In the rows, 128 means zero.
Which row each row swaps with, under one turn or mirror:
The rows were stretched afterwards, more along some directions than others.
Vene: [147 135 112 151 102 129 137 115 124 149 124 126 109 156 123 136 148 131]
Gud: [146 134 134 134 105 135 109 154 109 133 156 135 117  94 124 138 119 161]
semon: [131 147 130 101 138  99 153 133 121 139 140 149 131 154 167 122 127 131]
Pode: [147 141 145 112 160 119 138 118 169 117  93 132 145 145 152 128 130 128]
Kam: [127 120 123 159 138 136 121 121 106 136  95 122 138 163 151 146 134 151]
ranap: [135 154 136 143 115  99 135 103 141 134 162 105 137 125 167 112 136 140]
Saz: [ 91 126 140 102 129 113 116 117 142 114 111 114 121 135 141 156  99 149]
keve: [163 102 116 178 127 136 143 135 101 124 119 139 152 150 132 148 118 156]
Tamo: [144 122 113  85 137 110 137 145 133 106 149 139 123 114 121 121 113 131]
rodi: [117  84 121 136 127 126 129 134  98 109 119 111 128 149 134 170 100 162]
feru: [145 140 150 152 108  98 136 127 137 130 140 159 110 135 138 124 137 107]
Pek: [154 161 123 162 117 104 117 121 129 106 141 115 127 110 130 109 130 139]
Vupip: [134 114 121 108 116 139 133 135 126 142 122 135 113 144 138 118 109 131]
Mupo: [133 180 149 119  98  98 103 145 130 144 138 112 111  99 121 108 131 115]
dobe: [152 136 117 146 131  96 140 123 136 116 160 112 150 113 152 107 151 144]
Tig: [139 138 141 117 114 105 124 146 128 110 151 107 150 106 134 119 153 117]
Molag: [114 158 121  87 133 114 109 130 149 143 117 149  99 130 105 152 123 134]
ded: [143 137 128 144 140 125 121 102 134 120 144 138 127 134 149  92 117 139]
fov: [135 187 134 119 112  94 108 113 132 134 120  93 123 139 123  91 136 111]
vofo: [124 121 119  90 116 106 148 141 124  85 119 141 104 140 127 134  87 135]
zakoz: [123 109 146 137 100 104 129 153 123 114 146 122 119 120 131 132 124 118]
Ruke: [111 154 139  90  87  96 129 140  91  99 127 124  90 123 121 108  95 125]
bori: [121 137 117  72 107 144 133 151  93 118 105 128 152 124 126 111 121 130]
sepi: [163 128 155 133 134 147 146 126 144 122 117 143 175 145 149 125 134 133]
rir: [129 137 133 150 136  92 123 112 144 123 185 142 134 127 145 124 103 117]
gesep: [147  88 124 133 156 130 141 145 108 106 103 132 142 147 139 145 101 147]
boma: [107 125 125 135  98 120 106 135  90 112 139 126 105 124 110 163  78 144]
zita: [123 155 148  95 139 101 132  98 165 120 126 135 112 160 161 114 100 140]
vel: [174 140 155 120 149 131 144 131 162 138 109 128 159 146 147 125 135 121]
Zov: [138 160 109  97  96 105 128 119 118 146 150 152 119 138 126 113 122 136]
zera: [141 141 117  73 125 134 139 117 125 132 112 134 111 171 132 117  95 142]
bagu: [111 178 120 113  92  99 111 108 107 126 121  89 105 133 144  87 124 135]
vori: [134 134  98  76 117 141 134 150  96 138  94 103 141 131 129 100 132 118]
ver: [164 140 123 140 121  91 149 151  91 118 149 112 142 116 146  99 133 124]
Kevi: [114 124  88 104 115 146 106 137  90 139 115 162  97 120 118 125 114 144]
Nanin: [135 148 120 123 117 151 116 127 114 137 100  95 119 131 130 120 139 129]
Vafet: [149 145 142 152 131  82 131 126 130 126 179 112 144 118 154 129 135 141]
Kiti: [125 137 128 135 102 120 104 114 126 132 103 137 121 152 108 151 117 142]
tuma: [130 140 137  77 159 121 145 123 170 130 124 136 126 149 154 115 124 104]
Zuk: [129 107 139 119 110 119 138 146 113  91 103 117 120 133 120 175 104 169]
Lepu: [131 145 126 109 120  85 139 160 106 116 138 144 135 119 121 134 110 127]
fovu: [163 118 131 164  99 126 126 140 105 103 121  99 124 121 108 141 132 142]
Magug: [154  82 125 120 125 171 135 141 112 111 117 132 145 141 133 164 118 168]
lipu: [139 140  98  94 114 129 150 131 104 124 100 109 131 137 148  97 137 129]

Vene swaps with Molag
rir swaps with boma
Pode swaps with lipu
Kiti swaps with Zov

